M = [ 0.0  0.5 -0.2 -0.2  1.5 -0.2 -0.4 -0.4 -1.1  0.7  0.1]
M[-11] => 0.0
M[-9] => -0.2
M[-8] => -0.2
M[1] => 0.5
M[-3] => -1.1

B =
array([[-1.9,  0.4,  1.0,  0.3,  1.3,  0.4, -0.2,  2.1, -0.7,  1.0,  1.6],
       [ 2.6,  0.8,  1.6,  1.0,  1.2,  0.8,  0.5, -0.3,  1.9,  1.2, -1.9],
       [ 1.1,  0.8, -0.7,  0.7,  0.6,  1.9,  0.2, -0.5,  0.1, -1.6,  0.5],
       [ 0.8, -0.1, -0.3, -0.3,  0.9,  1.4,  0.6,  0.1,  0.2, -1.0,  1.6],
       [ 0.1, -0.4, -0.5, -0.7,  0.8,  1.0,  0.1,  1.0, -0.7, -0.8,  2.6],
       [ 0.3,  0.4,  1.6,  0.1,  1.4, -0.1,  1.3,  0.4, -0.4,  1.2,  0.7],
       [ 2.9,  0.0, -1.5, -0.8,  0.8,  2.5,  1.0, -1.5, -1.2, -2.1,  1.9],
       [ 1.1, -0.2,  1.6,  0.7,  1.1,  0.6,  0.8,  0.6,  2.1,  1.9, -1.2],
       [-1.2,  0.6,  1.1,  1.4,  0.0, -0.4,  0.3,  1.3,  1.5,  1.6, -0.8],
       [-0.2, -0.2,  0.1,  0.0,  1.0,  0.4, -0.8,  2.0,  0.0, -0.3,  1.5],
       [ 0.6,  0.3, -0.3,  0.4,  0.3,  1.0,  0.3,  0.2,  0.4, -0.6,  0.7]])
Rows and columns are counted from 0.
row 0 col 0: -1.9
row 6 col 2: -1.5
row 4 col 7: 1.0
row 2 col 2: -0.7
row 4 col 10: 2.6
row 10 col 7: 0.2
row 8 col 8: 1.5
row 10 col 2: -0.3
row 9 col 3: 0.0
row 1 col 3: 1.0
row 9 col 1: -0.2
row 7 col 4: 1.1
row 5 col 5: -0.1
row 4 col 1: -0.4
row 4 col 0: 0.1
row 10 col 10: 0.7
row 1 col 2: 1.6
row 8 col 0: -1.2
row 5 col 8: -0.4
row 8 col 1: 0.6
row 9 col 6: -0.8
row 2 col 9: -1.6
row 8 col 10: -0.8
row 0 col 3: 0.3
row 6 col 3: -0.8
row 6 col 8: -1.2
row 4 col 5: 1.0
row 8 col 3: 1.4
row 0 col 9: 1.0
row 7 col 1: -0.2
row 5 col 9: 1.2
row 2 col 5: 1.9
row 9 col 9: -0.3

grid =
[[-0.05 -0.02 -0.04  0.08 -0.11  0.02 -0.08 -0.04  0.02]
 [ 0.00  0.00  0.00  0.00  0.00  0.00  0.00  0.00  0.00]
 [ 0.08 -0.03 -0.16 -0.01  0.25 -0.11 -0.02  0.16 -0.02]
 [ 0.04  0.02  0.03 -0.06  0.06 -0.01  0.05  0.02 -0.02]
 [ 0.06 -0.01 -0.07  0.00  0.17 -0.04  0.02  0.11 -0.02]
 [-0.01  0.05  0.04  0.10 -0.07  0.07 -0.02  0.00  0.03]
 [ 0.00 -0.11  0.00  0.02  0.14  0.06  0.16  0.02 -0.01]
 [-0.05  0.01  0.07  0.10 -0.11  0.11  0.02 -0.06  0.03]
 [-0.08 -0.01  0.00  0.08 -0.18  0.05 -0.09 -0.09  0.02]]
Indices start at 0.
(0, 0) -> -0.05
(0, 4) -> -0.11
(2, 4) -> 0.25
(8, 7) -> -0.09
(0, 7) -> -0.04
(1, 0) -> 0.00
(6, 0) -> 0.00
(7, 8) -> 0.03
(2, 3) -> -0.01
(8, 3) -> 0.08
(4, 1) -> -0.01
(6, 7) -> 0.02
(2, 2) -> -0.16
(1, 3) -> 0.00
(5, 2) -> 0.04
(4, 5) -> -0.04
(4, 6) -> 0.02
(8, 6) -> -0.09
(1, 5) -> 0.00
(7, 7) -> -0.06
(7, 3) -> 0.10
(6, 2) -> 0.00
(6, 5) -> 0.06
(5, 4) -> -0.07
(8, 2) -> 0.00
(7, 6) -> 0.02
(3, 4) -> 0.06
(3, 1) -> 0.02
(2, 1) -> -0.03
(8, 4) -> -0.18
(3, 5) -> -0.01
(3, 3) -> -0.06
(2, 5) -> -0.11
(1, 1) -> 0.00

X =
 -5.1   20.9    8.4    2.7   -5.1   72.2
  0.3    8.1   -3.5    7.6   -5.1   41.9
  4.2  -15.3    0.7    2.7    1.7   43.0
  7.6  -17.4    8.7    3.4   -1.9   24.7
 -1.0   -3.6   -8.8   -3.3    1.8  -18.3
 -1.0  -22.2    7.8    8.3   -4.0    4.7
  2.2   -3.3   -0.4    5.5   -4.4   53.9
  3.6   36.6   11.3   -7.6   -4.4  -38.1
 -6.4   17.5    9.8    2.9   11.7   14.3
 -2.6   27.4  -13.3   -5.1    6.7  -12.7
  3.0   -6.6   -1.3    6.7   13.4   27.6
 -2.0   -0.1    4.0   -4.2    8.7  -27.4
  5.5    7.5    4.6   -3.7  -15.0  -18.0
  2.4   -7.2   -0.7  -10.0   14.9  -32.9
  8.0   16.1   -3.5   -8.3  -18.3  -23.1
 -2.6    0.6    3.1   -4.0    2.4    5.7
X[0, 0]	-5.1
X[1, 2]	-3.5
X[:, 3]	[2.7, 7.6, 2.7, 3.4, -3.3, 8.3, 5.5, -7.6, 2.9, -5.1, 6.7, -4.2, -3.7, -10.0, -8.3, -4.0]
X[8, 1]	17.5
X[7, 1]	36.6
X[0]	[-5.1, 20.9, 8.4, 2.7, -5.1, 72.2]
X[9, 0]	-2.6
X[2, 1]	-15.3
X[13]	[2.4, -7.2, -0.7, -10.0, 14.9, -32.9]
X[11]	[-2.0, -0.1, 4.0, -4.2, 8.7, -27.4]
X[:, 2]	[8.4, -3.5, 0.7, 8.7, -8.8, 7.8, -0.4, 11.3, 9.8, -13.3, -1.3, 4.0, 4.6, -0.7, -3.5, 3.1]
X[1]	[0.3, 8.1, -3.5, 7.6, -5.1, 41.9]
X[:, 5]	[72.2, 41.9, 43.0, 24.7, -18.3, 4.7, 53.9, -38.1, 14.3, -12.7, 27.6, -27.4, -18.0, -32.9, -23.1, 5.7]
X[4, 4]	1.8
X[14, 2]	-3.5
X[3, 5]	24.7
X[11, 3]	-4.2
X[10]	[3.0, -6.6, -1.3, 6.7, 13.4, 27.6]
X[1, 3]	7.6
X[14, 5]	-23.1
X[15, 5]	5.7
X[8, 4]	11.7
X[12, 1]	7.5
X[15, 2]	3.1
X[10, 3]	6.7
X[5, 0]	-1.0
X[7, 2]	11.3
X[:, 4]	[-5.1, -5.1, 1.7, -1.9, 1.8, -4.0, -4.4, -4.4, 11.7, 6.7, 13.4, 8.7, -15.0, 14.9, -18.3, 2.4]
X[6, 0]	2.2
X[12, 5]	-18.0
X[11, 1]	-0.1
X[11, 0]	-2.0
X[15, 1]	0.6
X[0, 5]	72.2
X[0, 2]	8.4
